The rows of D fall into a few groups, which share some directions, and each row is roughly a mix of its group's hidden directions, except one row that fits no group.
D:
[[ -3  14  22  -2 -35  47  14 -60  35  -3  10]
 [ 19 -21   4 -67 -10   8   0 -21  -6 -57 -14]
 [ 22   5  18 -65  13  -7  22   7  14 -57  -8]
 [ 10  26  13  30   2 -52 -26  54 -22  26   5]
 [ 13   2  25 -58  -9  35 -12 -59   0 -12   3]
 [  2  -8  39   6  10 -31 -39  -2   4 -48 -52]
 [ -3  -2  39 -31  36 -25  23 -31 -52   5 -26]
 [-37 -28  31  56 -10  -3 -42  25  -7  20 -11]
 [ 23   5  16 -53  12 -26  10  58  16 -32  10]
 [-20 -18  13 -11  58  -1  25  60 -18   7  19]
 [ 11 -19 -36  10 -53  11 -37 -15 -44  24  20]
 [  4   5  21 -41  42 -15  37  45  -1 -10  42]
 [-18  24  21 -25  18  15  35   5  73 -15  -8]
 [-23  -6  19  36 -19   9 -16 -48 -31  50 -26]
 [  5  -1 -13 -13 -53  33 -64 -25 -11  -4  14]
 [-17   6  43 -25  48 -38  42  -9 -15  25 -13]
 [ -4 -38 -17  27  44 -18  -4  64  12  -9  13]
 [-25   9   8   7  19 -11  75  -6  48  10  -7]
 [-14 -32  13   0   2  25  -9 -67 -37  -3 -37]
 [ 33 -21  21  13  33  -9  27  69  -6  -9  18]
 [-23 -50   5  22  -5 -10 -48  13 -29  45 -15]
 [-15   5 -58  63 -13  -7  -6  19  33  -5   5]
 [ -9 -50 -13   7  43   5  62  18  12 -14 -11]
 [-14  -4 -29  56 -13  32 -22   0 -19  54  12]
 [  8 -23  -6 -31 -34  54 -18 -44 -10  -2  38]
 [-20 -53 -15  31   6  17   4  -3 -56  27  25]
 [ 20 -30 -15  -9 -29  70 -26 -29 -11 -17   3]
 [ 14 -22 -33  -5  16   9   7  53  46 -36  31]
 [ 18 -57 -24  25  -5  32  -5 -14 -55  -8 -15]
 [ 17  13  32  10  25 -11  52   8  59  -1 -29]
 [ -7  65 -21 -33 -44  -2  -9 -26  30  -3   0]
 [ 40 -10 -11 -38 -14  58  -4 -45 -17 -11   6]
 [ 18  47  15  -6 -12  39   8 -52  38 -25 -11]
 [-10  67  -2 -43 -19 -10 -36  -6  31  -7   2]
 [-30  -8 -19  17 -28 -16 -56   0 -38  46   3]
 [ 20  59 -24 -27 -34  -1 -29  29 -26  -4  24]
 [  4 -45  -2 -40  56  27  10  -1 -30   6 -28]
 [-29  22 -46 -36 -41   6 -26 -39  21 -11 -11]
 [ -1 -10 -31   9   6 -54 -30  49 -42  10  -8]
 [  5 -10 -21  22 -40  38 -12 -57 -41  15  -4]
 [ 13 -19 -13  74  -1  20  -9  42   8  24  19]
 [ 10  10  60  -6 -18  37  30 -38  37  -7  10]
 [ -7  13  -2 -46  19  32  57 -24  38 -15  10]
 [-11  18  -1 -10 -46  34 -12 -62 -29  22 -15]
 [ 19  29 -12 -25  10 -52  21  46  15 -21  36]
 [-44   5  -1  17  28 -30 -12 -28 -10  46 -47]
 [-14  38 -17 -68  21 -22  36  -9   4  -3  21]
 [ 29   1  15  -4  16  56  62  10  24 -13  12]
 [  8 -41 -17  25 -11  13 -32  13 -60  39  10]
 [-51  -5  -3   6  44   7  19 -39  50  -4 -17]
 [-19 -12  41  21  19   8  32 -40  54  25 -16]
 [  0   9  35 -32  23  -6  36  15  59 -37 -11]
 [-14  15   6  16  32 -64   9  44 -32  21   6]
 [ 29  -2  29 -64 -15   1  29   5  17 -46  -3]
 [-36 -12  45 -19  29  62   2  -2  -3   5  28]
 [  8  18  30 -67 -11 -14 -16 -27 -47   7   2]
 [ 27  15 -23  11 -42 -23 -30  58   6  -4  34]
 [  6   6 -27 -55  19 -24 -22  -7 -58   6 -24]
 [-36  -4  -2  10  64 -15  29 -19 -39  20 -22]
 [-12 -25 -27  30 -25  -5 -33 -30 -60  22 -14]
 [ -6   0  35 -14 -31  39 -14 -64 -13  15 -26]
 [-14 -37 -15  20  27 -52 -42  26  25 -11 -23]
 [-18  27  -2  23  -4 -76 -14  15 -22  29 -17]
 [ 23  20   0 -52 -13 -56  -7  33 -28 -11  19]
 [ 28  -8 -51  12 -16  20 -11  40 -40   0  42]
 [  4 -13  -4 -44  29  43  30 -35  41 -22  15]
 [ -4  10 -31  -4 -43 -16 -70  12 -20  18 -17]
 [-49 -15 -37 -44 -25   5 -27 -31   6  32   5]
 [ 12  27 -36  15   7 -21 -31  62 -22  16  30]
 [ 36  20  13 -23   7  28  28 -10  55 -39 -27]
 [-10  36  22  31 -12  58  26 -32  36  -2  -5]
 [  8  18   8 -27  11  11  61   9  47 -32  30]
 [ 21  10   1 -10 -31  77 -29 -22  -6  15  17]
 [-13   0  50 -29  55 -12  27  28  27 -14  15]
 [-48  -8 -23  25 -10 -24 -53  20 -37  24  -3]
 [  4  41 -31 -26 -13 -23  -9  -7 -61  30  23]
 [  6 -33 -10  45  38 -10 -34  39 -41  14  -5]
 [ 39 -40  16  -2  27  53   7  20  27 -20 -30]
 [-39  14  11 -36 -19  -8 -16 -35 -54  35 -15]
 [ 11 -44  15  20  51  32  54   7  -9  -1  -2]
 [ 53  -3 -13 -14   6  12  -4 -46  24 -27 -51]
 [-13 -25   1 -46 -24   8 -48 -32 -39  -5 -30]
 [ 25  19  26   5 -35  46  -8 -50  39   4 -12]
 [ 20   6  20 -21  15  32  35 -10  65 -30 -17]
 [ 41  -4  13 -67  -9  19 -10 -28 -39  -6  12]
 [ -9 -21  26  23  56  -1  58  21 -12  21  14]
 [-12  -5  -9 -16  44 -61  -3  53 -20   3  -5]
 [  4  -2 -11  -1  15 -38 -49  51 -49  -2   2]
 [  2   1 -63   2  15 -48  17  33  26 -15  22]
 [ 16  47   3 -11  -6 -40 -12  56  32 -28  10]
 [ 18  13   8 -11   9  68  33 -50  -4 -17  10]
 [-40  32  20  19  -4  28  43 -13  49   1  27]
 [ 29  21  -1  48  -8 -12 -40  57 -20 -16  13]
 [-12 -16  36 -53 -21   7  12 -55  -4 -12 -33]
 [ 13  29   6  -7  15 -49  19  52 -26 -20  38]
 [  4  -4  10  55  12 -28 -19  61 -22  10 -22]
 [-31  16 -46 -24  -3 -15 -20 -10 -64 -13  23]
 [-19 -18 -43 -27 -42  18 -59  -7 -11 -14  12]
 [  9  10  -8   0   2  42  17  -3  18  69  45]
 [ 30 -20  27   8  16  59  47   4  10  -9  33]
 [ -8 -10  35 -23 -20  34  31 -52  34 -19 -27]
 [  0 -28 -22  13  25  12 -50  39  21 -33  40]
 [  5  28  -2  30   1 -52 -21  16 -43  34 -36]
 [ 22  -2 -57 -29  -9 -21  -6  23 -54   7  27]
 [ 11  42 -38  -8 -28   4  27  22  25  18  55]
 [  3  20  21 -67  10 -15  26  23  38 -33   0]
 [ 20  19  25 -37 -11  22 -21 -64  -7 -10 -35]
 [-19 -20 -11  29   9  -6  13 -22 -76  18  27]
 [  7  77   7 -31  -8   0 -34 -17  16   5 -26]
 [-14  21  19  17  50 -57  16  41  13  12   4]
 [ 18   8  -3  14 -20 -59 -35  46 -31  16  17]
 [ 16 -33 -10  -7 -31  76  -7  -5   7  -4  30]]
One row of each group comes first, with its name. Which group is each row after those in?
[  3  20   1 -56 -12  40  13 -15  41 -43 -11]  E
[ 20  56  28 -18  13 -32  30  17  44 -21  -3]  Z
[-22 -13 -50 -20  32  41  52 -17   3  12   3]  V

[ 51 -34 -37   8  22  17  21  35  20 -26  26]  V
[ -4 -33   0  24   0 -38 -42  46  -4  34 -33]  Z
[ 21   1 -28  -7 -12 -40 -45  56 -21 -12  23]  E
[-24 -31  22  15  50  -2  21  43 -28  27 -27]  V
[-14  39 -19 -29 -30  26   0 -64  -3 -19  19]  Z
[-16 -25 -23  29 -15 -36 -36  47 -39  21  14]  V
[-19  13 -25   9   3 -42 -54  33 -35  33   7]  E
[-16   1  10  -3 -39  19 -21 -69  11 -20 -37]  E
[-13  28  22  17  14 -41  16  67 -13   5  28]  V
[ 28  30  12 -50 -47  10  34 -31   3 -21  12]  E
[-24 -11 -22 -30 -18   2 -21 -58 -52  21  -8]  E
